Rows are one point carried round by a steady rotation, each followed by how many steps it has turned.
The counts run from 0 to 452.
-2.2, -0.6, -11.7, 13.0, 22.3, 2.3, -10.6, -31.7, -2.2, -8.7, -4.7, -4.2, -11.7, 17.5, 4.6, -29.9, 23.5, 6.1, 19.6, -8.9, -4.1, 8.8, 9.7, -6.8, 9.1, -8.5, -8.3, -12.0, -10.2, 5.7, 5.4, 13.3, 31.1, -10.2, 25.6, 6.4, 3.6, 9.0, 35.8, 7.3, 18.8, -12.0, -10.4, -20.8, 2.8, 11.6, 4.7, -11.6	145
15.2, 6.1, -3.0, -5.1, 13.5, -20.9, 2.4, 1.3, 6.0, -3.1, -44.3, -6.7, 4.5, 1.3, 4.3, -5.5, -0.9, 1.7, 27.7, 7.8, -8.5, 29.6, 26.9, 0.0, 1.2, -13.3, -11.5, -11.4, 17.8, -1.5, 7.3, 12.6, 25.0, -20.3, 0.5, -24.8, -9.0, -15.6, 4.6, -0.9, 21.1, 14.6, 17.2, -7.8, 10.4, -17.5, -24.3, -20.4	302
-8.2, 8.7, -6.0, 13.7, -1.9, 10.4, -3.6, -23.1, -11.5, 20.0, 16.4, 3.2, -14.4, 23.6, -3.7, 19.5, 3.3, 21.8, 22.6, -9.8, 4.8, -0.4, 17.2, -3.6, 20.8, 1.6, 11.7, -6.9, -12.8, -13.6, 14.9, 11.4, 18.2, -16.7, 25.7, -28.4, 6.0, -7.1, 16.2, 9.4, 21.3, -14.5, -20.0, -6.4, -2.1, -25.5, -5.9, -9.4	40
11.0, -8.8, 6.6, -15.7, -8.2, -14.7, -21.5, -22.0, -4.9, -0.2, -5.9, -8.6, 18.8, 5.7, -17.6, 10.2, -3.5, 7.2, 3.9, -3.4, 10.6, -8.1, -2.2, 4.9, 46.2, 8.0, 4.2, -5.4, 7.3, -21.9, 12.0, 6.5, 32.5, 3.8, 17.1, -25.6, 6.2, -13.4, 7.9, -20.8, -4.6, -15.5, 3.0, 10.9, 7.1, -7.5, 2.5, 21.6	346
-26.8, -12.0, -9.5, 4.4, 20.7, -15.5, -15.2, -11.0, -28.0, 6.4, 4.1, 13.4, -11.0, -4.8, 9.2, -6.1, -5.4, 6.7, -7.8, 5.2, -5.7, 5.8, 4.5, -2.8, 17.1, -1.7, 32.0, -19.5, 0.6, -30.3, 16.4, 13.3, 1.9, 0.8, -5.5, 5.5, -22.0, -24.6, -3.4, 3.3, 10.4, 0.5, -4.8, 8.1, 6.9, -9.3, 16.8, 45.6	104
-22.5, -11.7, -5.2, 13.3, 5.0, -5.2, -11.7, -27.7, -9.6, 4.8, 29.6, 8.9, 1.2, 10.7, 14.8, -33.6, -2.0, 20.1, 14.1, -1.5, -7.7, 9.5, 11.2, -10.5, 1.7, 2.4, -8.2, 12.5, -24.4, -5.2, 9.9, 9.2, 13.3, -13.0, 12.2, -16.0, -0.8, -18.4, 19.5, -8.1, 16.2, 2.4, -11.7, -17.0, 4.9, -3.5, 28.0, 26.0	335
-0.8, -12.5, -19.1, 4.4, 1.9, 0.1, -31.7, -8.1, -16.7, 22.7, -6.8, 5.6, -3.0, -3.9, 4.9, -4.3, -13.6, 10.3, -7.2, -5.0, 9.1, 22.6, 5.4, -1.4, 27.6, -11.3, 21.5, -10.2, 17.5, -29.1, 10.6, -0.3, 15.1, 14.2, -0.5, -10.2, -15.5, -13.3, 15.0, -8.9, 0.2, 10.2, 32.5, -20.0, 2.8, -16.9, 18.5, 24.8	317
-17.9, 23.7, -13.6, -23.3, 0.0, 6.4, 12.4, -20.6, -1.3, -7.4, -7.5, -7.0, -0.3, 3.4, -8.4, -0.6, 17.3, 0.6, 32.6, 8.4, -22.7, -1.3, 27.8, -0.3, 10.3, -9.2, 4.2, -19.4, 2.4, -6.7, 14.5, 16.0, 30.3, -10.6, 17.0, -5.3, -6.1, -24.1, 21.4, 6.2, 12.1, -30.5, -16.9, 13.0, 1.3, 1.6, -20.0, 4.7	279
0.0, 4.3, 11.0, 5.9, -1.8, -13.8, 1.5, -40.9, 6.7, -3.5, 4.2, -9.0, 4.5, 11.4, -21.7, -7.1, 19.9, 14.2, 20.4, 17.4, -15.6, 6.5, 20.6, -9.5, 18.4, -9.3, -0.3, 11.3, -13.7, -19.1, 29.5, 20.8, 16.2, -19.7, 15.5, -25.1, 0.0, -4.2, 9.0, -10.3, 13.4, -4.9, 7.3, 19.9, -20.3, 9.4, -0.7, 21.4	46
-6.6, -1.3, 7.4, 17.8, 23.2, -31.5, -1.7, -11.1, -5.4, -27.7, 0.0, -6.2, -0.1, 12.8, 7.0, 4.5, 6.7, 5.3, 23.0, 1.0, 7.1, -8.8, 11.2, -12.3, 19.4, -4.1, -6.2, -20.0, -15.7, 4.6, 4.6, 7.2, 27.6, -11.9, 33.7, -7.3, 7.9, -12.9, 8.6, 8.0, 15.2, -25.4, -26.7, 2.9, 9.9, -10.3, -6.8, -23.8	353
-2.3, -23.5, 6.6, 10.4, 20.0, -29.4, -28.7, -21.9, -4.2, -21.3, -12.3, 13.9, 15.0, -2.4, 1.1, -33.7, -3.2, 1.9, -1.0, 18.1, 10.4, 14.9, -5.9, -14.7, 28.2, -4.9, 7.7, -5.6, -4.0, -18.4, 13.5, 2.5, 24.5, 9.7, 6.7, 3.9, -5.2, -1.6, 18.9, -6.2, 16.1, 1.5, 23.9, -7.2, -2.9, 17.7, 17.6, 26.8	238
-7.3, 2.1, -2.0, 0.1, -4.6, -7.1, 4.0, -14.8, 7.3, 11.2, -15.7, 13.6, 1.3, -5.7, -8.1, 1.3, -7.9, 6.7, 27.9, -3.4, 2.0, 22.0, 18.7, -9.1, 23.2, -6.9, -12.5, -5.6, -14.0, -24.1, 7.4, 16.3, 33.2, -0.3, -0.4, -38.3, 4.4, 4.3, 18.6, 3.1, -0.5, 3.8, 29.7, -16.2, -11.0, 3.7, 24.2, 1.4	232
-2.2, 5.5, 5.8, -6.5, 19.7, -31.1, -17.8, 9.1, 14.5, -16.3, -2.7, -17.1, -4.0, -4.0, 21.1, -18.5, 5.7, 0.1, 27.1, -1.9, 7.0, -7.3, 5.9, 3.9, 36.5, -6.7, -16.5, -11.9, -1.2, -5.6, -2.6, 0.4, 34.3, 5.9, 22.6, -2.6, 3.9, -2.7, 18.6, 6.0, -10.9, -10.3, 12.6, -13.0, 20.2, 2.7, -19.6, -16.2	165
-20.4, 0.9, -11.7, -1.4, 14.9, -29.3, 8.5, -19.8, 1.0, -24.7, -2.3, -0.4, -14.2, -9.5, 3.1, -40.9, 11.8, 7.1, 11.7, 18.1, -18.7, 14.9, 4.1, -9.1, 9.4, -15.9, 3.1, -2.8, -9.2, -19.7, 15.7, 15.9, 12.0, 12.8, 0.9, 14.4, -12.1, -2.7, 17.0, 9.4, 3.9, -4.3, 19.2, 13.3, 0.3, 14.1, -4.6, 32.2	75
-18.8, 1.9, -52.7, -5.4, -0.7, -4.9, 15.2, 1.5, -5.7, 20.5, -9.3, -8.8, -20.0, -3.0, 5.7, -24.9, -13.2, 33.0, 17.8, -2.5, -13.5, 24.9, 19.3, -3.5, -15.5, -12.1, 8.1, -0.1, 13.7, -12.7, 1.1, 2.8, 26.1, 4.1, -2.0, -25.3, -3.9, -1.6, 16.5, 1.2, 8.2, 16.5, 1.6, -6.8, 6.0, -17.5, -13.5, 7.5	386
-7.8, 2.8, -20.8, 4.9, 22.9, 4.3, -15.3, 3.9, -11.0, 12.5, 13.2, 4.0, -17.1, 6.4, 33.5, -18.9, 12.5, 14.0, 11.6, -17.7, 5.5, 21.7, 20.1, 14.9, 12.4, 1.9, -3.1, -17.2, 5.4, -8.2, -5.2, 15.3, 14.8, -9.2, 6.0, 2.5, -10.1, -9.7, 12.3, 3.5, 13.6, -3.4, -22.7, -32.1, 24.3, -25.4, 8.1, 3.5	11
-13.1, 5.3, -34.3, -17.1, 3.3, 0.9, 6.4, -13.4, -4.0, 5.1, -19.7, 20.2, -16.3, -6.4, 2.4, 8.2, -12.7, -1.8, 4.4, 11.2, -4.6, 27.4, 9.4, 11.0, 20.3, -10.4, 6.2, -21.2, 1.1, -33.9, 21.4, 18.3, 20.0, 15.2, -23.9, -8.4, -8.4, -16.3, 0.5, 5.3, 3.9, -8.1, 24.9, 3.6, 2.5, -1.4, 8.7, 18.2	392
-12.0, -3.3, 21.6, 2.5, 14.2, -16.7, -3.6, -13.2, 9.4, 4.7, 15.3, 14.0, 7.1, -8.9, 6.7, 2.0, 4.6, 1.8, 21.0, 7.3, -8.8, 12.3, 7.4, 0.0, 23.8, 3.9, -9.8, -3.9, -31.7, -20.5, 29.9, 28.0, 9.8, -22.3, -11.6, -35.4, -9.3, -17.6, -4.9, -5.2, 3.8, -5.8, 8.4, 6.6, -1.9, 1.7, 19.2, 20.3	419
24.1, -19.1, 8.2, -20.9, 13.1, 0.2, -37.6, -12.1, -3.2, 16.9, -20.1, -2.4, 4.3, 11.0, 7.3, -11.3, 2.7, 6.1, -3.1, -7.8, 5.2, 22.3, 1.4, 25.6, 37.2, -4.3, 5.7, -9.0, 23.2, -25.6, 3.1, 8.2, 31.5, 2.9, -7.1, -23.8, -6.4, -2.8, 0.6, -15.4, 5.0, 4.2, 12.4, 0.4, 14.4, -13.7, 14.1, 24.6	321
-26.5, -18.9, -30.0, 0.9, 12.2, -33.7, 13.7, -11.6, 1.1, -17.3, -2.3, -8.4, -7.0, -30.6, 9.8, -31.5, -12.3, 12.8, -0.6, 1.8, 5.9, 12.1, -6.3, -12.6, 0.6, -10.6, -10.1, -11.7, -11.8, -22.7, 10.2, 15.4, 32.6, 10.3, -8.0, 8.6, -1.7, 4.1, 7.0, -3.8, -8.3, -1.9, 12.1, -7.9, 10.9, 0.9, 18.7, 19.4	77
-34.7, 6.2, -37.5, 4.9, 10.2, -1.6, 4.3, -10.5, -21.6, 3.4, 11.6, 18.2, -22.3, 4.1, 18.8, -22.0, -5.3, 21.7, 22.3, -6.5, -3.9, 1.3, 14.9, 4.3, 10.7, 3.8, 10.6, -12.9, -9.4, -2.8, -4.0, 9.5, 24.6, 14.2, 17.1, 2.6, -1.8, -16.0, 17.8, 22.4, 5.7, -18.6, -17.1, -3.6, 13.9, -7.7, -4.3, 9.5	174
-24.8, -14.6, -26.6, -2.7, 23.8, -25.0, -16.0, -10.9, -8.8, -15.6, -8.4, 6.1, -29.5, -3.0, 10.9, -21.8, -17.4, -6.8, -3.2, 1.9, -3.9, 1.1, -3.9, -8.4, 19.2, -9.1, 17.4, -26.9, 4.0, -24.6, 6.5, -4.8, 16.0, 20.2, -1.4, 13.2, -12.2, 1.7, 17.1, 11.7, -4.4, -3.6, 26.6, -8.9, 13.6, -5.0, 6.2, 25.1	79
-3.3, -11.6, 24.5, 20.0, 14.5, -32.3, -23.6, -9.2, -10.8, -15.8, -3.7, 1.8, 16.2, -7.5, 5.0, 9.8, -3.4, -1.6, 0.2, -8.9, 19.9, 18.1, 12.4, -21.9, 35.4, 1.8, 0.7, -10.6, -6.3, -20.0, -3.8, 13.2, 22.4, -7.7, 5.0, -2.1, -7.3, -20.3, 3.3, -4.2, -2.1, 0.5, 0.6, 0.0, -2.0, -12.5, 30.8, 18.5	28
-17.8, 22.8, -11.7, -28.1, 2.3, -4.6, 14.7, -22.3, 6.6, -12.4, -0.9, -18.5, -6.5, 1.3, -4.8, -16.0, 2.4, -8.1, 28.7, 8.3, -28.2, -6.1, 25.2, 1.1, -1.2, 0.0, -6.0, -12.3, -3.6, -4.8, 13.3, 14.0, 24.3, -26.3, 5.8, -16.8, -5.2, -18.9, 16.4, -8.0, 8.6, -20.4, -8.6, 14.1, 10.8, -1.6, -15.1, 11.8	280
-13.0, -9.3, -11.5, -3.4, 11.4, -8.0, -14.9, 3.5, -21.3, 12.9, 7.1, -5.0, -7.6, -9.1, 7.1, 14.0, -13.9, 2.9, -12.2, -17.4, 19.1, 4.8, 9.3, 7.0, 23.7, 1.2, 14.5, -25.0, -0.3, -30.7, -0.5, 3.9, 15.5, -2.2, -2.9, -20.6, -13.7, -22.2, -3.5, -14.2, -13.3, -2.7, -9.5, -11.9, 20.4, -35.4, 23.6, 30.4	107
0.9, 0.1, -11.2, -19.7, -16.0, -7.3, 6.3, -19.0, -9.0, 21.6, -5.2, 3.5, 5.4, 19.0, 3.2, -12.6, -14.7, 24.6, 35.1, 7.0, -3.6, 0.9, 6.8, 8.5, 15.8, 6.8, -10.2, 8.0, -3.6, 6.8, 6.1, 1.1, 35.4, 9.9, 17.6, -45.5, 10.7, -16.7, 14.9, 8.5, 12.3, -4.3, 4.3, 6.8, 14.2, -4.9, -5.1, -3.6	252
9.6, -16.7, 8.5, 6.6, 10.2, -16.0, -45.3, -19.5, -22.5, -3.4, -8.9, -8.2, 10.5, 12.6, -0.6, -18.8, -11.2, 10.3, 3.5, -10.2, 9.9, -3.1, 11.1, -6.7, 14.2, 8.6, 17.8, -3.1, 15.6, -0.4, -12.5, -9.2, 23.4, -18.5, 27.6, -4.5, -8.6, -17.1, 13.9, -14.8, 10.4, 6.3, -20.2, -3.9, 11.8, -27.4, 16.8, 20.7	33
15.6, -20.8, -1.2, 2.6, 22.0, -3.1, -30.5, -30.4, -1.9, 3.5, -5.8, 2.6, -4.8, 10.9, -7.0, 13.8, -6.2, -6.8, -9.2, 9.7, 6.5, 3.4, -1.1, 0.0, 26.1, -8.3, 13.8, -21.7, -4.9, -35.3, 35.7, 2.0, 6.9, -12.1, 5.5, -21.9, 0.0, 8.2, -1.1, -9.4, 13.8, -3.9, 17.1, -15.7, 4.6, -16.6, -10.1, 1.6	134
-19.5, -5.7, -16.4, 21.6, 11.4, -17.7, 6.2, -25.6, -9.7, -6.8, -12.6, 3.4, -21.6, 15.2, -1.3, -28.2, -8.8, 20.7, 22.3, -8.8, -6.9, 8.9, 9.0, -14.7, -9.2, -2.9, 0.2, -1.8, -19.3, 1.1, -6.0, -0.2, 28.7, -2.9, 12.4, -12.8, 2.3, 14.8, 22.9, 21.1, 15.8, 13.0, 10.0, -16.4, -1.2, -11.5, 24.7, -12.5	148
5.3, -8.1, -6.1, -5.6, 23.5, -24.5, -26.2, -6.3, -9.5, -20.4, -15.5, -0.7, 17.6, -11.7, 25.1, -26.1, -1.8, -8.3, -3.2, 4.2, 8.1, 26.3, 8.0, 0.2, 17.7, -1.7, 1.3, -14.9, 14.5, -7.2, 3.8, 7.6, 22.6, -2.5, -5.9, 17.2, -17.6, -27.5, 7.0, -17.7, 0.3, 6.1, 2.0, -15.7, 23.5, -5.3, 0.6, 21.0	401
-27.6, -2.4, -21.9, 13.6, 9.2, -30.1, 23.0, -11.2, -5.3, -20.5, -1.4, -12.7, -12.9, -24.9, 5.3, -7.1, -3.8, 10.9, 1.0, -4.8, 1.4, 13.8, 17.7, -24.9, -7.6, -6.4, -2.1, -7.5, -14.7, -22.7, 11.6, 21.9, 16.5, -14.0, -3.2, 4.9, -9.1, -3.9, 1.0, -6.0, -9.6, 0.7, -2.0, 5.2, -4.6, -16.2, 19.9, 10.7	286
-12.7, 6.9, -0.9, -6.1, -2.5, -10.7, 12.5, -7.4, 11.9, 15.8, -6.3, -8.6, -8.8, -13.5, -11.5, 10.7, -7.3, 8.9, 16.6, 4.8, -15.8, 14.9, 29.6, -9.8, 1.4, -14.1, 4.6, -1.4, -4.4, -34.0, 19.5, 23.4, 5.1, -28.5, -10.1, -40.0, -17.9, -8.0, 2.9, -12.0, -1.5, 11.7, 18.3, 10.0, -12.5, -19.6, 1.8, 10.8	206
7.2, 14.1, 10.1, -13.5, 9.1, 2.1, -17.6, -15.9, 2.7, -1.9, -2.7, -11.7, 21.4, 5.7, -0.8, 5.9, 22.3, -11.3, 17.3, -5.5, -2.0, 12.4, 23.6, 14.6, 22.9, -2.0, -8.5, -19.3, 7.3, -4.0, 8.0, 19.5, 23.4, -32.3, 11.1, -15.6, -11.4, -29.0, 10.0, -22.1, 13.7, -20.7, -25.9, -6.4, 9.8, -11.5, -1.1, 7.9	116
-16.8, -15.4, 3.2, 9.0, 13.2, -2.7, -27.6, -22.7, -19.9, 15.4, 5.2, 10.6, -13.9, 0.9, -23.4, 5.2, -2.9, 17.8, -3.3, -2.3, -7.6, 0.2, 7.6, -15.6, 3.6, -6.7, 36.4, -12.6, 2.8, -26.9, 16.9, -1.6, 3.3, -14.7, 13.3, -13.6, -17.3, 7.7, 13.6, -8.5, 17.4, 8.2, 6.1, 5.2, -17.2, -10.4, 15.5, 33.7	129
-0.4, 6.5, -0.8, 0.4, -14.3, -11.0, 9.6, -24.7, -0.6, 10.6, -7.7, -1.8, -2.5, 17.4, -15.5, 7.7, -12.2, 18.1, 29.0, 4.8, -10.1, 4.0, 22.9, -17.8, 4.9, 4.5, 5.8, 13.8, -13.6, -8.0, 12.5, 10.0, 26.7, -22.9, 18.6, -49.3, 1.6, -10.1, 7.9, -5.9, 13.4, 1.5, 7.4, 9.5, -7.7, -18.6, 5.6, -9.8	43
-5.7, 6.9, -18.3, -33.3, 12.6, -8.9, -13.2, 5.4, -8.6, 15.3, -16.9, 6.0, 4.8, 6.4, 24.4, -3.7, -4.8, 3.2, 23.8, 12.9, -10.6, 9.2, 4.3, 26.0, 10.4, -5.9, -4.5, -14.8, 12.2, -0.6, 10.9, -5.0, 29.1, 2.0, 5.9, -24.8, -4.6, -23.2, 7.5, 8.3, 15.7, -8.1, 0.8, -11.0, 26.4, -11.7, -36.4, -12.6	89
-5.6, -5.6, 10.8, 0.4, 35.4, -32.5, -19.6, 17.0, -1.3, -7.3, -11.4, -4.9, 2.7, -17.6, 30.2, -36.3, 13.9, 9.7, 8.2, -4.8, 4.8, 15.2, 7.9, 8.2, 9.1, -9.5, -6.2, -15.2, 17.3, -8.5, -8.3, 0.5, 23.8, -16.9, 2.6, -5.2, -11.6, -6.4, 10.0, 1.7, 0.9, 11.8, -9.0, -8.8, 23.6, -1.8, -6.8, 12.8	6
